Each path below is one point turned by a fixed rotation once a step. After each direction that follows a path, write how fast that rotation turns it, in degrees per step (0 if it stays still).
Each turn is a multiple of 5 degrees from 10 to 175, or 0.
Each row of a path follows its step; steps can be skipped.

step 2: [-15.8  19.4  22.9  -3.0   7.8   8.9 -26.6  14.0  22.3   7.3 -14.8   8.2
  -7.7  10.2  -4.2   4.5   5.4  -1.9  -2.0 -21.6   6.3  25.2  13.4   7.1
  -4.3   1.6  -4.8  11.3 -18.2   1.6 -14.2   2.7   3.2   6.1  22.7  10.3
  -6.2  -8.8   2.8   3.0  -0.4   4.1  22.3  -1.0   4.5  12.5 -13.5   3.6
  -5.9 -17.9   4.3  17.1 -20.2  15.5  23.0  -9.0 -16.6 -25.1 -30.0 -11.4
   1.3  30.5  -8.8   3.0   2.7  15.0  -1.6   0.5 -11.1]
step 4: [  3.6   2.2  -6.5  18.6  17.7 -15.0  10.7   4.0   8.7  -8.0  -0.5   8.3
   0.1  19.0  -5.3   1.2  23.3  11.8  -2.4 -25.5  12.0   4.6   4.1  18.9
  -6.1 -11.4 -28.2 -23.3 -11.8  -3.4 -10.1 -29.8  -6.3  -5.9  -7.0   4.0
  15.6   7.3   9.2   3.5  -7.1  -0.2 -10.2   6.5  -7.3  13.1  -3.4  25.5
  -9.8  17.0  -4.2   7.3 -13.3  -5.7  -5.0  -7.4  16.8 -10.5  -6.3   2.0
  -1.7 -36.3  -2.6  27.0   6.1 -13.3 -12.2 -23.2   1.7]
step 5: [ -6.9  16.2   1.5   4.8  -0.2 -16.0  -6.5  -4.4   0.6   5.9   3.5   6.1
  27.9  10.3  -8.9 -14.0 -10.1   1.7 -13.9 -13.9  16.8 -24.2 -13.7  21.3
   4.3  11.4  -7.3  24.7  -8.7  -7.1  33.3 -17.6  -0.3 -20.0  21.5  10.4
   7.5   1.9   8.4 -12.4 -10.3 -12.2  -1.3 -13.6  16.8 -11.8 -23.5  -9.0
   6.7 -10.8  -1.3  -5.8  17.4 -11.0  16.7  13.1  -0.1 -13.5  -5.5  -5.2
 -14.4  -2.6  -4.1  11.4 -20.8  22.9 -11.0 -21.6   5.6]
step 6: [ 17.6  -3.9   0.6  -4.4 -16.0   8.4  -3.6 -22.1   2.7  -6.5  12.2  -1.3
   4.5   6.9   8.1  22.6  10.2 -10.7  -9.6   3.3  17.0   5.6  13.9   6.7
 -14.0  -1.2  -7.8  16.0 -27.3   6.9 -14.6   2.4   8.2  -5.6  32.9  -7.2
  -4.5 -14.0  20.9 -19.9  -5.1  -3.8  10.6  -0.2 -25.3  -1.6 -15.3  -7.5
  23.6 -14.9  -5.9 -12.5  -3.7  16.8  -1.7   6.8  16.4  30.1  -7.5  -4.4
 -23.3   3.8  22.1  16.2   9.2  -7.1  -7.9   1.7 -21.5]
step 7: [-14.3  17.2  11.7 -10.9   3.0   3.9  -6.3 -23.6  11.1 -19.2 -24.6  -2.4
  -3.6  -6.5   6.4  -5.3  -0.7 -13.8  16.9 -18.9  22.9  17.4 -11.6  -7.8
   5.1  -4.8  -1.8  11.9   3.7 -10.4 -27.8 -16.1   3.7   4.9  -8.6  18.3
 -15.9  -4.0   3.7 -21.4 -24.0 -17.3  -3.6  -7.3 -12.5  20.3 -12.0   3.8
  -7.7  -3.8  11.2 -21.6 -22.3   2.0   3.1 -27.2 -16.7  -2.9  -9.1 -10.9
 -10.1  -5.0  -6.3 -25.6  -6.4  -7.7  -2.6 -15.9  -1.9]
step 8: [ 14.1 -13.8   3.0 -10.7  15.7  -2.8   8.5  -2.8 -13.2  -9.3 -31.1  -4.4
  -2.9   8.8  11.6  14.1  -0.4   2.5 -10.3 -31.1   9.4  -8.5  -3.7  -6.7
 -22.8 -10.5   1.4   3.6  -2.5   3.8  -4.5  -2.1   6.6  -6.5   3.2   9.2
 -15.2  -5.1  -7.3  -0.6  25.0  -8.9  21.8   9.2  -1.7 -30.2  -5.3  -2.3
  -0.9   0.6   5.8  25.4  -3.5 -17.3  -5.9   5.5   6.2 -21.8  16.5 -12.5
  -2.6 -11.4 -20.3  -7.6 -27.4  -0.3 -14.3 -20.0 -33.9]
step 9: [  5.9  -4.8  -7.4  10.2   2.8   5.4  -1.0  14.6  10.0  19.6   8.0  14.3
   4.5   1.8   4.5   0.2  32.7  11.7  21.3 -19.8   7.7  23.1 -14.3  20.5
  -6.8 -33.5  -4.2  10.9 -13.8 -12.5   5.7  -1.9   4.9 -23.4  20.0  10.2
  15.2  -8.9  -4.7  26.6  14.4 -14.2   4.5   1.2  -7.9  20.3 -25.6 -19.7
   1.7  10.3  -0.5   1.9  10.2  13.2   5.1   8.7  -1.2  -3.0 -19.0   9.4
   2.8 -11.5 -16.5   0.0   1.0 -13.2   0.2 -16.0  -2.1]
step 10: [-12.0  23.6   1.8  -9.9 -14.6  -7.1 -19.3  22.3 -25.6  11.7   5.9  -1.6
  12.0  13.7   1.3  16.6   4.9  -8.4  -5.0 -16.7   5.2   5.3 -22.0   7.5
  -7.0   9.6   7.0   1.1  -1.3 -12.7   5.8  -5.1  -4.8  25.5  -3.9   7.4
 -15.8  11.2  18.2 -16.6   3.0  -9.4  12.3   3.4  14.9  27.2 -30.5   0.9
  31.0  20.2  -8.9   1.0  -2.2 -18.5   4.4   1.5  -3.5   5.8 -10.2 -17.9
  -3.7  -3.5  17.0  22.9   0.0  11.5  -6.3 -13.8   3.8]
step 13: [ 17.8   5.1   2.2   0.0  -0.2  17.3   0.6  -5.0  12.0  -8.0 -23.1 -25.9
  22.1   1.1  -7.0   4.5  11.4  -2.2  -7.1  -3.0  27.3  -5.7  14.4  18.4
 -10.5  -9.8  -4.8 -26.6 -13.8   7.5   9.8  -0.3  -1.0   8.1   4.9  19.3
   6.5  11.0  19.5   2.2 -11.2  -3.1  -1.6   8.0   1.6 -12.5 -15.2  -6.0
  23.3   5.8  12.4   4.4 -38.3   1.5  -0.9  25.8   8.1  -2.7  -6.6  11.4
  -8.0  -8.7 -20.4   3.0  -5.9   6.5  11.4 -29.1 -22.5]
step 15: [  5.5  -4.1  11.3  -7.1  19.5   5.3   1.1 -19.6   4.8  -4.2   7.2   2.6
 -30.0  -3.8 -19.1   0.8  21.1 -18.9 -18.0 -15.3  11.7  -6.0 -22.4  10.4
 -17.6  -6.6  -4.2   7.1  17.6   2.7  14.1  -7.9   8.4  -3.5  11.7   1.0
 -16.2 -20.7  12.0 -12.6  -7.5 -14.2  28.5  14.3   1.2   6.6 -19.6  -8.9
   6.9   4.2  -7.6  16.4  -2.1  -7.2  -7.8 -25.2  -9.7   4.0  -4.9 -12.5
  -8.1  12.0  26.1  27.7  -6.4  -2.5 -13.9 -17.0  -3.2]
Speeds:
[-2.7 -3.4  2.5  2.5  2.2 -0.8  0.8 -4.2  0.0  1.0 -7.6 -2.6  6.3 -0.6
 -2.5 -2.3 -1.5 -4.0 -0.4  7.4 -7.1  2.3  0.2 -5.0 -3.4 -3.2 -6.4  2.1
 -2.6 -1.0 -1.9 -1.0  4.9  4.6  1.5 -1.2  3.4 -4.0 -2.4 -3.6  1.1 -3.4
  1.7  1.5 -5.2 -0.1 -4.2 -0.8  2.0 -0.7  5.0  6.0 -3.0 -7.4  1.3  1.4
 -2.6  0.8 -2.4  3.3  0.6  1.3 -2.7 -1.6  1.5 -0.8  1.4  1.6  3.1] | 60
[-0.7  2.1 -4.0 -2.2  2.3 -1.9 -3.6 -4.0 -5.5 -0.3 -2.2 -2.9 -4.6  1.7
 -5.4  1.0 -1.9 -1.8 -1.9  0.9  1.9  0.0 -1.8  0.4 -7.9 -3.0  2.7 -1.0
 -2.0  7.5  0.5 -1.6 -2.9 -0.1 -3.2 -0.1 -3.8  0.0 -2.1 -1.5  4.3 -0.3
  1.1 -0.6  0.9 -3.1  4.9 -6.4  6.3 -0.4 -5.3  0.4 -0.4 -6.1 -0.5  0.3
  6.1  5.4  5.8 -0.8 -0.1  3.5 -1.7  6.5  2.0  0.7  3.9 -2.6  0.5] | 155
[ 0.3 -3.6  1.7  2.5 -5.6 -0.6  3.0 -1.7 -2.9  3.9 -1.1 -3.7 -0.5  1.5
 -2.1 -7.3  0.4  7.2  0.6 -1.1  3.9  1.3 -3.2  0.8 -5.0 -2.1 -3.3  0.9
  4.6  3.0 -2.8 -0.4 -6.0  4.8 -5.8 -1.6  3.7  5.1  1.5  0.5  1.3 -5.2
  0.6 -1.5 -4.5 -4.7  5.2 -2.0 -5.1  2.0  2.7  1.1  0.3  2.3 -1.3  3.5
  4.4 -5.1 -4.2  0.9 -2.8  0.5  0.9 -2.4 -3.0 -1.6 -5.2 -2.2 -0.6] | 85
[ 6.7  1.2 -2.1 -0.2 -3.8  1.3  0.0  0.5  3.3 -3.6 -0.8  3.1  0.5 -2.0
 -0.9 -6.8  2.9 -3.6 -1.5 -2.6  0.5 -5.5 -1.9 -2.3  0.4  8.1  2.0  0.2
  3.7  0.6  0.9  5.9 -4.6  2.0  1.8  1.7  2.2  0.2  0.5 -4.8  1.3  0.7
  0.5  0.7  4.7  1.6  0.5 -8.0  3.0  0.5  1.2  2.0 -4.8 -9.7  0.9  3.5
 -6.6 -2.1  0.5 -4.4  1.1  0.9  1.4  0.3 -4.4 -1.7 -4.3  0.5  0.1] | 145
[ 3.2 -2.1  2.8 -0.7  1.4 -1.8  3.7  1.6 -0.5  0.0  2.6  3.9  3.3 -1.5
 -3.7 -1.8  3.1  5.8 -3.8  1.0 -0.5 -1.5  1.4  1.4  2.9 -3.8 -8.9  8.3
  0.5  4.2  1.5  2.5 -0.5 -1.8 -3.4  6.4 -2.0 -3.3 -0.5  2.7 -2.0  4.2
  2.0  2.4  2.4  1.4 -1.5 -7.1 -2.2 -4.9  0.8  4.7  3.0  3.0  4.7  3.4
  1.3 -0.3  3.4 -3.6 -0.3 -0.9 -4.0  0.8  1.8  6.5  4.2 -0.6 -3.2] | 100
[ 2.4  1.4 -0.2  7.0 -7.6  5.0 -3.5  2.0 -0.2  8.8  3.8  1.7 -0.5 -1.2
 -6.2  2.8 -2.3  0.2  0.0  6.3  3.6 -0.8  1.9  0.5  0.6 -2.7  3.7  2.9
 -2.1 -1.0 -0.6 -0.7  2.6  2.7  1.6 -2.6 -0.6  1.9  0.9  1.8  2.3 -0.6
 -3.2  1.1  3.0  4.4 -5.2  0.5 -2.6 -2.9  1.2 -0.2  0.1 -4.2  0.5 -1.9
  1.6  4.7 -5.1 -3.9 -7.2  5.3  0.1  4.0 -5.0  4.6 -1.4  1.0 -1.6] | 85
